In the rows, zero is written as 128.
One turn moves every row onto another: examples first, then more rows asked:
Z976: [107 129 163 147 135 136 148 130 131 121 119 119 125]
Z124: [139 133 156 124 145 133 118 117 137 122  99 135 118]
Z44: [122 140 106 149  76 139 106 133 119 128 148 143 145]
Z919: [ 80 111 114 135 138 132 118 124 126 140 124 145 158]
Z89: [131 136 133 149 128 138 126 125 124 133 147 161 179]
Z915: [104 135 153 164 108 126 102 141 135 150 129 149 127]
Z59: [137 135 126 105 102 144 110 132 133  97 151 117 137]
Z131: [122 103 108 116 127 122 128 117 137 138  89 121 135]
Z633: [145 136 113 136 151 150 110 173 144 142 124 136 113]
Z563: [130 142  90 136 138 138 102 160 120 143 157 125 115]
Z853: [132  99 151 124 142 111 138 115 136 141 120 120 134]
Z352: [ 90 139 115 161 119 126 110 129 139 103 137 116 151]
Z776: [114 116 120 102 120 118 125 140 139 143 156 109 116]
Z678: [120 141 145 130 113 150 103 150 138  90 112 129 140]
Z418: [114 141 104 149 119 170  85 142 112 159 136 124 140]
Z264: [143 126 109 146 128 149 139 123 141 149  88 127 154]
Z82: [119 107 107 165 129 161 142 119 119 130 120 152 139]
Z668: [179 126 115 129 120 130 116 159 128 135 126 124 152]
Z433: [101 116 149 125 113 142 110 124 127  94 131 116 131]
Z660: [117 124  93 127 138 142  94 142 129 144 134 131  95]
Z909: [170 137 115 145 137 157 129 123 107 149 126 121 151]
Z50: [140 118  83 127 120 143 144 127 145 133 115 131 163]
Z826: [117 121 114 138 119 112 101 147 111 142 152  89 125]
Z260: [140 135 141 111 112 108 116 142 120 131 158 110 144]
Z910: [126  95 112 152 121 131  91 112 129 163 154 131 145]
Z716: [172 135 141 140 133 135 115 147 127 160 126 131 119]
Z942: [131 128 121 177 140 162  94 129 153 138 129 144 135]

Z668 goes to Z776
Z44 goes to Z919
Z352 goes to Z82
Now find these:
Z260 goes to Z853
Z909 goes to Z826
Z433 goes to Z264
Z660 goes to Z678
Z910 goes to Z915
Z59 goes to Z131

